In the rows, 128 means zero.
Rotation paths and how fast each direction turns (degrees a step):
Each turn is a multiple of 5 degrees from 10 to 175, or 0.
Each row of a path follows its step; steps can be skipped.
Rotation 1:
step 4: [134 127 136 137 119 129 124 128 125 123 130 131 126 128 129 130 128 130
 124 128 124 125 126 122 111 130 136 119 130 120 130 129 132 134 130 130
 134 139 126 118 138 138 129 135 127 131 130 136 120 126 128 122 124 136
 128 133 129 123 141 123 135 122 136 132 122]
step 5: [136 130 126 119 128 128 122 118 127 134 122 124 117 124 132 128 125 129
 135 117 125 134 122 125 120 129 136 124 126 114 129 126 134 139 131 134
 124 129 138 130 124 120 135 123 130 132 137 127 129 130 117 127 120 129
 132 131 130 123 134 128 127 126 138 134 127]
step 12: [126 127 128 127 124 133 130 127 119 124 139 131 124 128 139 131 120 124
 135 131 124 127 130 120 128 128 128 128 126 114 125 130 133 141 126 122
 128 126 131 126 130 126 129 130 125 131 133 131 132 136 138 129 121 141
 124 131 128 119 140 120 143 126 123 124 121]
step 14: [134 128 127 132 130 125 130 119 123 125 131 127 121 134 130 123 132 130
 129 127 125 127 127 118 132 126 129 127 131 124 126 139 139 134 143 142
 128 137 127 132 122 125 129 128 139 134 127 136 132 136 126 120 124 117
 130 130 128 121 125 116 132 128 123 125 120]
step 15: [132 127 130 131 125 127 123 131 127 126 130 123 130 134 134 114 132 128
 126 132 127 118 116 122 123 136 132 120 120 118 124 122 128 142 135 125
 132 130 132 117 135 140 126 128 129 133 129 133 127 133 133 133 124 126
 133 131 122 125 134 119 135 130 129 129 118]
step 16: [140 132 133 134 131 131 116 128 127 135 126 128 118 131 129 133 123 127
 135 119 131 131 121 128 119 131 133 123 129 117 132 131 131 133 135 131
 130 133 133 136 133 135 128 126 123 127 137 127 127 128 125 115 118 137
 137 131 118 118 132 128 129 129 122 127 127]
step 18: [131 120 135 128 122 127 131 124 124 115 135 134 130 122 133 125 135 123
 128 128 129 124 123 132 127 128 135 122 127 112 129 127 134 139 139 126
 135 127 133 131 126 129 126 132 132 137 143 134 126 134 129 124 128 133
 139 128 136 129 132 129 124 127 133 126 122]
step 20: [130 132 125 131 120 122 122 126 133 130 135 123 125 130 132 112 119 134
 123 132 131 134 125 124 126 142 132 124 129 123 127 134 134 130 139 132
 132 132 131 123 124 131 129 127 128 133 136 136 130 126 138 131 123 130
 127 138 123 126 143 122 132 125 125 126 119]
step 21: [137 128 137 131 132 136 125 133 119 126 130 120 124 133 127 126 121 131
 129 121 131 123 126 127 131 139 139 120 127 120 128 129 131 144 128 135
 125 122 126 124 134 131 128 127 127 125 136 139 127 130 119 115 122 131
 137 131 133 120 135 130 126 126 130 125 129]
step 24: [133 134 129 125 117 129 134 131 127 129 142 122 120 130 131 129 123 125
 135 127 135 124 125 118 119 138 125 126 125 122 131 123 124 142 131 125
 127 128 137 140 122 130 124 132 133 134 132 129 127 130 125 119 116 136
 129 131 129 125 132 127 129 125 136 119 129]
Directions:
[127 127 131 127 130 129 130 130 125 126 126 130 128 128 132 129 128 126
 127 127 127 130 129 130 129 128 127 131 127 128 129 128 129 128 127 127
 129 126 129 129 128 127 126 128 127 129 127 129 129 129 129 127 129 131
 128 128 126 128 128 129 127 129 126 126 129] => 70
[130 128 125 129 129 129 127 127 127 126 127 127 130 125 130 127 128 131
 129 126 127 128 129 131 129 128 126 127 128 126 128 126 125 128 127 126
 125 129 128 129 129 129 128 127 129 129 129 130 128 127 128 128 126 128
 130 127 128 130 128 128 127 128 129 127 127] => 135
[130 124 130 125 128 128 128 127 128 130 131 129 127 129 127 126 126 129
 128 126 129 127 127 128 127 126 127 127 126 126 128 128 128 128 126 128
 130 127 128 127 128 130 126 128 127 128 129 129 127 127 129 127 128 128
 127 126 128 128 127 126 125 128 130 127 130] => 130
Rotation 2:
step 0: [131 130 131 132 123 125 133 133 127 139 122 125 128 124 119 133 128 128
 122 135 125 134 127 134 128 107 122 129 129 129 134 128 120 123 127 119
 129 131 124 130 124 132 125 131 118 125 128 128 121 124 129 137 128 126
 132 128 127 121 125 125 134 117 128 128 124]
step 1: [127 129 127 130 123 125 121 125 139 127 125 131 131 128 120 121 130 135
 119 123 122 120 130 136 121 113 126 125 126 128 122 133 119 128 118 131
 126 123 119 130 126 127 133 120 125 133 126 126 136 129 127 130 126 132
 133 130 125 129 136 125 135 125 121 132 125]
step 4: [133 132 126 123 122 129 133 131 123 138 117 125 125 120 116 119 125 125
 122 135 130 128 127 138 120 113 121 134 133 123 128 129 126 127 132 121
 134 131 126 139 124 128 133 129 132 127 125 135 130 128 125 129 125 134
 131 127 132 129 126 121 131 134 131 129 126]
step 10: [127 132 126 126 128 126 137 135 130 130 117 130 129 123 130 127 131 138
 123 129 124 135 127 135 122 118 120 135 134 135 131 123 129 125 131 121
 127 131 128 138 123 136 134 127 125 129 128 123 122 131 134 130 119 127
 133 123 124 132 131 126 137 117 126 136 122]
step 11: [134 138 129 129 133 125 127 129 128 128 123 122 130 116 118 127 128 127
 122 130 126 126 125 133 126 112 127 130 120 126 121 134 122 132 123 137
 127 133 123 123 124 128 129 123 123 127 120 129 125 123 126 132 122 128
 132 130 129 139 142 127 136 126 122 128 127]
step 14: [127 126 126 130 121 132 140 131 127 134 120 128 127 121 119 118 128 135
 128 122 128 128 123 134 113 125 123 142 134 129 121 131 125 127 128 126
 133 127 124 129 130 140 127 125 131 125 127 127 133 131 126 128 124 129
 134 127 119 128 130 121 132 133 124 137 127]
step 17: [124 136 127 127 126 125 126 130 131 128 115 124 132 118 123 119 131 128
 119 132 121 118 125 133 134 119 120 127 128 127 126 136 121 127 117 124
 131 123 125 127 127 133 127 129 125 123 129 130 123 121 128 133 127 124
 125 125 128 130 123 125 126 121 129 138 114]
step 21: [135 133 130 126 126 123 124 142 130 136 118 131 125 121 119 123 124 131
 129 132 124 120 125 134 132 117 124 131 128 135 120 126 122 131 122 125
 126 129 125 136 124 129 130 120 128 126 120 127 130 124 120 132 123 130
 123 122 127 132 137 122 131 130 123 130 119]
step 23: [131 134 129 125 129 121 129 129 121 134 115 128 121 118 129 129 126 131
 124 129 129 130 130 134 124 110 123 122 130 125 132 135 120 125 125 125
 128 124 126 125 128 127 134 127 122 119 126 128 127 129 127 132 120 127
 133 138 133 121 128 113 132 125 125 125 126]
step 24: [125 125 122 131 121 132 134 123 137 129 123 122 130 121 116 115 128 131
 116 126 132 125 123 132 121 122 130 125 127 130 128 134 127 124 123 133
 131 122 121 132 131 126 134 127 132 127 127 129 134 135 130 134 123 137
 131 124 124 135 126 119 135 132 124 135 129]
Directions:
[128 127 127 131 130 127 129 128 128 129 126 129 126 127 129 133 128 127
 128 129 125 127 129 126 127 128 127 127 128 127 129 127 129 127 129 126
 129 128 127 127 129 128 128 129 129 129 128 129 128 128 132 127 128 128
 128 127 129 127 126 126 130 126 127 128 129] => 110
[128 126 125 130 127 129 130 128 126 125 127 128 126 130 128 127 127 128
 130 130 128 127 129 126 126 129 128 129 129 128 129 128 128 128 129 130
 127 128 127 131 126 127 129 126 128 125 127 127 129 124 128 128 127 129
 129 126 126 127 128 128 126 129 129 128 129] => 65
[126 128 126 127 128 127 128 128 128 128 129 128 128 129 131 127 129 129
 130 127 128 128 127 127 128 127 127 127 129 128 127 127 125 131 131 128
 130 128 129 129 128 129 128 131 129 130 129 127 130 128 127 130 125 129
 130 129 127 125 129 128 130 130 128 128 126] => 170
[132 127 126 130 126 129 130 129 127 129 128 128 131 125 128 128 129 127
 129 127 127 128 128 128 130 127 128 127 127 128 128 128 128 126 128 128
 128 126 129 127 126 127 129 126 130 128 129 131 129 128 128 128 125 128
 129 130 127 126 128 131 128 128 127 130 127] => 0
